(in the rows, 128 means zero)
Rotation paths and how fast each direction turns (deg/step):
Each turn is a multiple of 5 degrees from 10 to 175, or 0.
Each row of a path follows its step; steps can be skipped.
Path 1:
step 0: [131 135 128 130 123 130 133 131 127 136 145 123 134 135 126 134 135 129
 132 124 123 127 134 126 132 122 130 131 123 127 121]
step 1: [125 130 137 124 130 131 131 132 117 130 135 121 131 130 136 128 125 141
 134 123 130 128 121 132 119 121 132 126 135 131 128]
step 2: [127 134 132 128 131 130 133 133 137 124 123 124 128 126 131 128 128 129
 141 128 128 122 120 137 133 133 130 120 138 119 124]
step 3: [121 133 131 131 129 123 133 131 131 122 124 130 135 113 117 126 130 120
 135 132 122 129 122 128 124 121 133 128 125 128 133]
step 4: [126 126 126 132 123 136 139 121 116 136 128 136 128 123 118 124 127 122
 127 128 128 137 123 128 134 131 127 123 130 127 129]
step 5: [128 117 133 133 126 136 131 133 129 134 136 128 135 119 131 126 124 122
 121 133 140 129 136 133 127 128 124 130 129 125 124]
step 6: [126 118 121 125 129 130 128 133 128 122 136 128 126 128 132 123 130 125
 122 117 131 122 126 137 133 122 130 138 133 125 137]
step 7: [131 133 122 118 128 131 123 142 125 129 124 137 128 121 133 125 135 135
 130 127 128 127 126 133 136 132 129 134 120 129 125]
step 8: [129 128 133 131 126 140 128 128 133 137 115 131 129 130 126 127 132 136
 133 133 125 121 127 123 132 120 132 139 128 132 131]
step 9: [130 128 135 122 128 129 133 113 135 137 132 129 118 125 125 124 135 127
 135 128 133 121 127 132 123 130 129 129 123 136 127]
step 10: [129 131 127 125 128 127 131 119 137 128 130 123 128 122 134 121 116 132
 122 128 129 131 127 131 135 119 132 118 123 135 127]
Speeds:
[129 129 127 127 129 127 127 130 131 128 131 130 134 125 129 128 130 129
 128 131 130 126 130 127 126 129 127 125 124 129 125]
155
Path 2:
step 0: [135 136 138 140 120 133 132 124 132 124 127 131 135 124 120 122 127 115
 134 128 131 131 127 130 124 137 130 126 134 127 120]
step 1: [132 132 125 141 117 126 127 128 135 134 128 127 127 130 126 126 127 131
 127 137 131 119 124 119 135 141 131 121 117 127 130]
step 2: [131 136 122 130 121 140 124 127 130 122 126 124 131 130 124 141 126 126
 124 141 126 136 140 125 132 134 136 134 128 126 126]
step 3: [131 134 132 132 124 130 124 120 125 116 130 129 124 126 127 123 117 118
 126 129 114 123 130 121 124 131 137 119 130 134 132]
step 4: [126 140 123 129 124 130 123 122 139 132 124 131 133 122 123 128 122 127
 115 121 131 128 126 126 121 134 131 122 123 117 137]
step 5: [123 134 123 137 114 129 121 120 125 129 137 122 125 128 125 134 133 118
 128 129 122 127 127 127 124 134 123 135 131 116 124]
step 6: [134 133 140 135 116 134 129 126 134 126 134 140 126 122 119 123 131 121
 129 125 130 134 130 123 134 134 133 123 134 128 122]
step 7: [133 133 128 140 126 126 130 123 130 127 135 127 130 131 127 129 122 126
 118 136 136 123 125 115 134 137 129 127 112 125 129]
step 8: [124 128 121 128 123 137 117 122 129 122 132 131 130 122 126 141 128 127
 131 137 124 132 140 123 131 130 141 128 122 121 127]
step 9: [130 135 133 123 121 130 129 112 124 120 135 133 123 130 126 123 120 117
 120 128 120 126 132 127 129 128 133 123 130 129 139]
step 10: [130 132 128 130 126 132 127 122 134 128 129 127 138 119 128 128 123 119
 121 121 133 126 122 127 124 130 129 118 123 108 133]
Speeds:
[130 130 127 127 127 126 129 126 128 129 126 129 128 127 127 126 132 126
 129 123 126 126 128 130 125 128 126 129 128 123 129]
65
[130 127 127 127 128 126 133 126 129 124 127 130 129 130 130 129 129 131
 129 131 127 126 131 128 129 130 130 128 126 128 125]
60
[130 127 125 131 126 129 131 126 131 126 130 126 128 127 127 129 130 129
 128 127 127 130 126 129 127 123 128 128 126 132 129]
0
Path 3:
step 0: [127 132 131 127 123 128 125 132 126 120 125 115 137 118 136 133 119 126
 122 131 134 131 128 130 125 127 133 121 137 125 135]
step 1: [127 127 122 115 131 123 119 130 127 131 132 130 129 130 133 131 124 137
 119 121 128 127 122 133 130 120 125 118 128 137 131]
step 2: [124 127 128 129 139 131 126 137 124 130 131 126 128 139 133 135 126 134
 131 124 129 137 127 115 129 137 126 131 136 133 131]
step 3: [127 119 134 135 140 127 125 130 118 130 125 127 130 122 122 137 128 128
 130 136 124 124 130 130 124 126 121 118 136 125 130]
step 4: [127 131 127 118 125 138 127 136 124 123 123 121 131 128 121 127 127 135
 129 133 144 129 123 131 127 127 122 118 127 125 125]
step 5: [129 138 133 132 136 125 128 139 130 126 132 133 129 122 131 122 121 139
 125 120 129 132 128 131 125 126 127 123 133 134 120]
step 6: [123 124 122 137 135 121 124 130 133 125 122 129 127 138 132 125 122 136
 134 130 128 124 124 123 120 129 116 125 124 133 133]
step 7: [122 117 133 134 132 142 134 126 123 132 131 121 131 123 125 127 129 134
 132 134 127 132 128 125 120 130 128 126 121 138 123]
step 8: [137 130 133 132 119 130 122 131 128 119 125 129 128 120 130 128 124 133
 120 141 129 135 135 126 123 130 121 120 124 126 125]
step 9: [122 121 123 126 129 130 126 134 130 121 122 132 136 125 133 120 126 136
 115 119 129 128 128 139 129 130 123 132 124 131 128]
step 10: [122 126 129 131 130 131 117 128 131 132 122 129 123 127 133 130 115 123
 131 121 127 137 131 121 127 128 124 135 125 141 127]
Speeds:
[131 131 128 127 127 131 130 131 129 129 125 128 130 126 129 128 123 127
 127 126 129 125 127 131 129 127 126 130 128 128 129]
80
[126 126 129 129 128 128 127 127 128 128 127 125 127 127 129 131 129 125
 133 126 126 124 128 128 127 132 125 130 130 130 127]
95
Path 4:
step 0: [123 128 133 136 133 132 135 124 127 129 125 118 137 132 129 124 121 141
 129 125 132 137 137 125 122 128 124 125 127 121 129]
step 1: [132 126 132 134 128 132 134 133 128 137 129 138 128 128 129 131 111 130
 131 127 135 131 131 134 125 132 123 123 126 129 120]
step 2: [129 133 131 136 137 130 117 123 127 135 120 133 129 134 125 120 119 132
 124 133 128 136 135 126 130 136 128 129 128 131 128]
step 3: [128 131 131 126 132 126 123 124 123 134 135 129 117 129 133 123 119 122
 124 131 128 134 135 132 126 127 125 119 117 117 126]
step 4: [130 129 127 137 134 132 129 117 118 131 137 129 133 135 128 130 121 127
 129 127 131 131 131 123 135 123 130 123 122 134 139]
step 5: [128 129 128 129 136 122 142 126 134 136 133 125 129 129 128 129 126 134
 128 129 126 136 132 120 125 135 123 120 118 125 132]
step 6: [129 126 121 126 137 136 134 125 121 133 125 134 137 126 123 127 122 127
 136 125 129 129 136 137 129 134 123 122 120 132 126]
step 7: [135 131 131 126 127 133 126 128 131 133 123 128 126 129 123 119 126 130
 135 131 133 144 138 120 131 129 123 131 118 131 126]
step 8: [131 128 133 120 129 139 120 118 132 127 134 130 129 130 122 134 116 129
 126 125 128 132 134 130 131 129 124 120 121 119 127]
step 9: [125 132 131 132 127 137 133 120 123 124 129 138 127 131 129 129 124 133
 119 129 133 134 139 119 121 125 122 127 123 133 137]
step 10: [131 129 128 128 126 132 134 118 127 142 129 133 125 122 126 130 124 129
 125 124 125 138 125 127 124 137 124 116 131 124 134]
Speeds:
[127 128 129 126 128 129 123 129 126 128 129 130 126 127 127 128 126 127
 123 130 125 126 129 124 129 125 128 128 127 127 131]
65
